Each row is where one point has got to under a steady rotation. How many steps took it there?
The counts run from 0 to 303.
[ -2 -26  -5  -1 -47  32   1   6   2  29  28 -27   8  -4 -27  25  14  13
 -37 -11 -10  15  31  11 -21  -9  20 -46  19  16 -29   7 -11   5 -15 -57
  14 -30   4  22  22 -25 -54]  101
[ 28 -15  -6 -25  -2  43   4   5 -26  32  16   1  35   1 -25   6  -6 -23
  -4   8  -9  -7  46  29  18  -2  19 -13  -8  24  42  -9  27 -26  -4 -56
   6 -34  21   8 -14   3 -59]  192
[ 42 -10   8 -21 -12  25  -6   6 -32  22  16 -11  32   5 -29  25  -7 -17
   1   7 -15  -9  50  15   8  19  24 -14 -21  15  22 -20  32 -10  -6 -53
  -7 -17  11   5 -10  18 -58]  173
[ 23 -18   8 -20 -57  38  -7  10 -10  19  27 -20  21  -7 -24  12   8  36
  -9  -6 -21   4  35  26 -18  14   2 -51   7   0  -1 -24  12  13  -1 -61
 -13  -3   9  14  15  10 -60]  126
[ 43  -2  13 -15 -27  21  -5   3 -25  28   5  -6  39   2 -28  33  -7  -8
   2  12  -7  -9  46  13   5  10  37 -20 -20  20  14 -29  37 -10 -15 -59
 -23 -15  13   3  10  22 -63]  162
[ 29 -18   8 -30   2  34   1  -2 -30  25  32 -16  22   1 -36   6   5 -23
   5   2  -9 -14  47  23   8  19  20 -16 -25   3  31 -16   8 -32 -16 -56
  -8 -17   5  22 -23  16 -61]  184
[ 22  13  13 -21 -48   0  -6   3 -27  22 -28 -13  49   2  -9  44  10 -16
 -28   6  27   5  45  20 -10   7  11 -42  14  30 -10 -21  19 -17  -2 -53
 -19 -18   2  -9 -16   2 -44]  8
[ 13 -14  12  -5 -56  19  -7 -16  -4  23  24 -30  17  -4 -33  20  15  26
 -24 -10  -8   8  46   5 -31   4  20 -48  -4  10 -36 -14   6  11 -21 -54
  -7  -3   0  26   7   7 -60]  129
[ -9 -21 -13 -22 -41  22   0  -4 -15  17  24 -29  16 -14 -13 -11  10  17
 -24  -7   4  -8  33  43 -11  -1 -14 -45  32   5  12 -17 -21 -27   3 -69
   9 -31   4  12 -30 -13 -39]  242
[ -4 -27 -11 -11 -39  27  -3  13 -20  15  13 -21  32 -25  -9   0  10   7
 -26   5  12  -6  25  47  -1   2 -10 -46  32   7  17 -19   0 -23  20 -71
   4 -34  18  -1 -10 -23 -45]  240
[ 16 -27 -11  -9 -37  52   0  30  -6  19  36  -8  22  -4 -29  15  15  21
 -35   1  -8   8  20  21   5 -10   5 -27  18  -3  13   7   7  -3  13 -58
  11 -35  16   4  16 -30 -56]  87
[ 13  -7  20 -14 -42  16   3   7 -16   8  18 -38  27  -6 -19  14   2  16
 -48 -12  16 -16  37  26 -18   5  -9 -61  24   3  -6 -25 -12 -14  -7 -68
  -6   8  -1   7 -24  -4 -49]  271
[-11 -24 -25  -7 -27  27  -1   2 -31  21   0  -7  37 -13 -12  18  13 -15
 -14  12  14   0  43  29  12 -17  27 -29  14  30  14  -2   8 -42  -6 -56
  24 -59   8   0  -9 -28 -52]  218
[ 45  -7  34 -30 -17  27   1   7 -22  12  17 -13  32   9 -22  27   4 -15
 -44   0  16  -7  48  22  -8  23  -2 -44  11  17   1  -4   5 -22   1 -54
 -19  11  -1   5 -40  14 -43]  22
[ 22   1  10  -4 -62  12  -7  18 -20   9   3 -26  31  -3  -9  22  12  16
 -32   8  12 -10  36  33 -10   1  -6 -58  31  17  19 -36  15  -3  11 -64
 -16  -7   8 -18  -3 -12 -42]  268
[ 28 -22   0 -27  -3  31   2  -1 -29  33  20  -8  25  -9 -27  10  -7 -25
   0   7  -9 -15  45  29  20  18  10 -16 -14  11  36   1  10 -39  -6 -58
   7 -30  14  20 -19   6 -56]  193
[ 30 -21   9 -25   6  50  12   7  -3  31  39 -17  11   6 -33  20   9 -14
 -50  -6   9  -6  32  11   6   5  12 -23   6   6   5  27  -8 -20   0 -56
  22 -15  -6  10 -21 -25 -51]  61
[ 17  -2  15 -36 -36   3  -5 -14 -16  20   7 -25  34   3 -17  19  11 -16
 -31  -4  19  -5  45  15 -20  20  -8 -62   9  11 -22 -15   0 -12 -13 -57
 -13  12  -8  13 -35   6 -47]  4
[ 25   1  19  -5 -29   9  -4  -8 -34  35   4 -10  25   7 -26  40   5 -15
  -5  11  -6   0  65   4  -5   5  44 -19 -22  28  -8 -20  24 -11 -30 -36
  -6 -12   3   4   2  19 -58]  160
[ 23 -23 -10  -5 -29  54   9  26  -8  26  18  -1  30  -3 -23  32   7   0
 -42   8  -1  20  22  19   1 -11  19 -20  18   3   9  15  14 -16   7 -55
  11 -36  10 -11  15 -33 -50]  76
[ 29 -11  20 -14 -43  27 -12   2  -7  25  29 -21  20   4 -29   9   1  17
  -7  -7 -19  -4  50  11 -21  27  10 -42 -14   0  -5 -20   7   2 -13 -59
 -23   9   7  22  -5  27 -68]  146
[ 35  20  27  -6 -44  17   3  28 -27  15 -10 -18  40   3 -18  44   3  -7
 -36  18  11 -13  38  15 -13   1  15 -54  13  12   2 -23  25   7  -1 -60
 -14   8   0 -23   3  -5 -46]  286
[ 46 -12  11 -25 -18  29  -9   2 -22  29  30 -18  24   4 -26  14  -1  -3
   0   7 -12  -4  50  16   2  20  16 -21 -24  10  14 -21  26 -12 -12 -51
 -25  -1  13  14 -10  31 -61]  164
[-11  -9  -1   1 -60   4  -2  -4 -23  14  -6 -29  34  -7  -7  18  18  -2
 -43   5  15  -8  45  26 -21 -12   8 -61  32  23 -18 -15   6 -12 -10 -53
  18 -24 -10  -5  -3 -17 -40]  255
[ 24   9  28   6 -45  -1   2   6 -27  21   3 -27  27   6 -24  44   8  -6
 -52   9  20 -11  49  14 -21  -1  21 -51  15  18 -21 -11  13   1 -22 -50
   1   3  -9 -15  -8  -6 -49]  284
[ 27 -10  14 -16 -51  23 -14  -5  -7  23  36 -25  13  -6 -29  17   5  21
 -14  -9 -18   9  45  13 -22  16   3 -44  -5   2 -16 -27  -1  14 -20 -52
 -16   5  11  26  -4  22 -59]  137
[ 46  -1  20 -32  -8  46   4  24 -21  32  22  -7  32  14 -29  31  12 -19
 -48  10   8  -6  34  25  14   8  14 -21  12  12  24  13  33 -24   8 -51
   0 -15   7 -10 -16 -20 -37]  48
[ 19 -26   4 -32   5  34   2  -5 -30  35  29 -17  18   2 -31   0   1 -27
  -6   3 -10  -4  44  18   9   9  15 -18 -15   5  27   5  -4 -49 -11 -57
   4 -34  11  20 -35   2 -62]  194
[  4 -25   1  -8 -48  39  -2   2   9  16  37 -25  15 -14 -26  13  13  32
 -35 -11 -13   9  35  19 -21  -1   0 -37  16   3 -21  -3 -14   7 -12 -64
   5  -6  13  32   9 -15 -58]  109
[ 27   7  31  -7 -37   8  13  -6 -17  13   7 -42  11   2 -28  34   8  -4
 -47  -5  16 -10  45  10 -22  16   9 -54  20   7 -18 -13 -13   0 -19 -61
  -4  15 -10   9 -21  -4 -44]  282
[-22 -25 -15  -5 -50   9  -6   1 -25  15  -4 -13  30 -11  -1  14  19   3
 -28  15  16   2  40  24  -1 -15  17 -43  29  28   6  -7   8 -34   4 -55
  17 -45  14  -6 -12 -29 -43]  237
[ 38   1  35 -39  -8  20  10  -7 -20  35  21 -20  30  10 -23  32  12 -23
 -36  -4  21  -7  45  20 -16  22  11 -42   4  21 -17   1   0 -22 -11 -50
 -10   5 -11  14 -39   1 -43]  23
[-18  -7 -11   2 -61   7   7   9 -22  18  -4 -24  31  -7  -8  21  20   2
 -28  14  15   4  38  36  -5  -9   4 -48  38  31  -6 -11  10 -19   3 -58
   8 -40   2  -8  -5 -22 -36]  247
[ 34 -10  21 -31   1  36  15  -2  -9  26  34 -19  15   7 -37  30   9 -28
 -54 -14  15  -6  34  11   7   5  18 -24  -1  17   1  30  -9 -27  -9 -51
  19  -9 -13  11 -20 -23 -45]  52
[ 14 -37  -7 -21 -35  50   4  25   8  18  46 -16  22  -7 -26  15  11  20
 -33  -4  -6  14  14  21   0  -4   1 -33  21  -7  12  13   2  -5  12 -63
  14 -25  18  14   6 -33 -59]  88
[ 43  -3  11 -13 -25  25  -8   7 -36  38  11  -5  34   2 -20  25   0  -9
   1  11 -12  -6  46  18  10  14  21 -22 -19  14  15 -25  27  -7 -13 -53
 -20  -6  12  10  -4  22 -60]  163
[ 11  12  13   4 -55   0   5   7 -25   8  -9 -28  31   0  -9  43  17   0
 -47  10  23  -5  41  18 -26  -3  24 -57  22  25 -13 -19  18  -4  -7 -50
  -3  -3 -13 -18   2 -12 -41]  275
[ -3   0   8  -5 -53  12   5  -5 -17  16  14 -40  18  -3 -17  16  10   7
 -48  -3  22   0  42  20 -23  -2   6 -63  30   9 -15 -15  -8 -16 -11 -60
   6  -3 -12   1 -23 -14 -41]  263
[ 11 -22  -2 -16 -21  40  11  10   1  24  50 -26  12  -2 -32  24   9   8
 -49 -14   3  15  27  14  -2 -10  21 -27  13   6 -11  26 -20 -12  -5 -49
  20 -23  -4  26  -6 -37 -55]  81
[  2 -27  -3 -11 -54  39   9   5  16  24  41 -29   5 -12 -33  14  13  18
 -34 -13  -4  14  27  14 -16  -4  17 -40  17   1 -22   9 -16  -5  -7 -55
  21 -19   4  24   6 -25 -56]  100
[ 17   4  35 -36 -29  -4   6 -12 -19  19   4 -23  30   4 -19  20  12 -19
 -39  -6  21  -7  51  23 -18  15   6 -49   9  18 -23  -5  -5 -17 -14 -47
  -9   5 -13  10 -43   6 -44]  14
[-19 -33 -20 -15 -32  18   2 -12 -21  28  12 -32  21 -11 -19   9  11 -12
 -38  -6  16   4  37  28  -1 -12  11 -36   6  24   1  -2 -20 -40 -11 -55
  35 -40   5  16 -26 -30 -44]  225
[ 21 -15  -2 -16  -8  24  10  -3 -39  30   1   0  33   4 -25  30   2 -32
 -12  13  -6  -2  46   1  12 -11  43 -11 -18  32   6  -5  23 -35 -23 -40
  20 -39   5  -1   1   5 -55]  189
[-17 -25 -10 -18 -31  30  -1  -2 -18  22  26 -27  20 -18 -15  -2  11   1
 -28  -9   8  -2  40  39  -5  -6 -11 -44  22  11   6  -3 -20 -37  -5 -60
  16 -32   3  13 -23 -21 -45]  233
[  3 -20   0  -8 -21  36  17   2   0  31  27 -12  15  -4 -37  32  12  -4
 -47 -10   2  13  35   6  -1 -15  31 -23  13  22 -12  31  -5 -20  -7 -42
  28 -29  -2   5   3 -44 -51]  73
[ 30   8  20 -36 -44  13  -8  18 -24  18 -11 -11  50   4  -5  40  11 -17
 -22  15  18  -2  40  24  -8  16  11 -50  12  25  -3 -21  32 -15   8 -49
 -24 -10  -1 -18 -23   6 -43]  9
[ 34  -3  33 -34 -22  13  -6  -9 -13  11  10 -21  30   0 -18  27   6 -14
 -26  -8  16  -5  38  21  -8  26 -10 -49   3  12  -2 -17   4 -22   9 -52
 -26   6  -3  10 -39   8 -39]  12
[ 10 -14 -12   0 -67  30 -15  20  -4  22  13 -11  33  -6 -29  30  14  35
 -15   3 -12  20  32  18 -19  -3  13 -35  24  10 -13 -14  22  14  -3 -60
  -7 -26  17   2  31  -8 -50]  114
[ 41   0  22 -13 -41  23  -8   7 -21  23   9 -14  36   3 -18  25   3  11
   9  15 -18  -3  50  14  -3  11  28 -24 -11  12   5 -26  38   1 -10 -49
 -27   0  18   7  15  25 -57]  153
[ 39  -6  22 -15 -47  28 -20   5 -15  21  23 -17  25   1 -18  21   4  20
  -3   5  -9   2  41  16 -11  17  10 -39 -12   3   2 -27  28   3 -14 -56
 -26   8  13  14   0  30 -60]  145
[ 42  14  36   2 -40  10   6  10 -17  19  -4 -23  31   8 -33  46  -1 -18
 -47   4  24  -2  45  12 -16  -2  30 -48   7   6 -10  -5  22  -5 -20 -50
 -12   6 -14 -19  -7  -7 -45]  294
[ 16 -17   2  -8 -59  39 -18  22   8  21  25 -19  19  -9 -21  16  10  42
 -11   5 -15   6  23  22 -15   2   0 -40  15  -6  -1 -14  11  13   2 -67
  -7 -11  16   7  21   3 -58]  116
[ 22  -7   4 -18 -14  12   6 -12 -38  36   6  -9  34   2 -29  30   9 -26
 -16  12  -6  -6  56  13  10   1  46 -13 -23  28   5  -6  26 -27 -31 -44
  12 -28   0  17  -3   8 -60]  179
[ -3 -34 -10 -27 -10  34   8  -7 -19  28  27 -20  19  -9 -27  -8   4 -14
 -30  -5  13   0  47  31  -1  -4   7 -29   1  10  21   3 -14 -47  -9 -55
  26 -35  13  24 -26 -15 -55]  214
[ 31   9  13  -7 -47  14  -5  20 -25  11   0 -25  35   4 -11  32   1   7
 -37  15  20  -4  43  27 -14   7  -3 -52  25  10   5 -19  29   2   7 -67
 -22   0  -4 -17  -9 -13 -37]  277
[ 24 -28  -2 -26 -14  57   9  23  -4  21  41 -19  32   1 -33  16   2  -5
 -45   0  -3   3  23  21   5  -2  10 -22  16   3  28  20   3 -25   0 -63
  14 -24   6   0  -7 -25 -54]  69
[ 19 -21   4 -23  -7  49   5  15  -5  25  49 -18  14   8 -32  20   7  -2
 -48 -12   5   1  29  22  -2  -5  11 -18  10   2  10  30  -7 -20   1 -63
  16 -18  -3   7 -12 -31 -54]  70
[-21 -17 -18  -8 -46   6  10  -4 -23  14   7 -25  29  -4  -8  15  20  -2
 -37   7  15   6  40  26 -13 -13  16 -42  27  24   6  -7  -4 -33 -10 -51
  32 -46   4   2  -6 -21 -38]  236
[ 38 -13  22 -24 -13  23  -7 -15 -29  28  24 -16  17   0 -33  18  -9 -11
  -5  -5  -4 -12  57  10  -5  18  24 -29 -21  11  -1 -14   6 -21 -33 -47
 -11   0  -4  24 -18  25 -59]  166
[ 19  -5  13 -18 -16  14   2 -13 -34  34  19 -14  26   7 -26  30   0 -22
 -21  -1  -4  -2  68   5 -11  12  34 -16 -27  15 -10 -12  12 -20 -33 -40
   2 -12  -7  23 -11  15 -58]  168
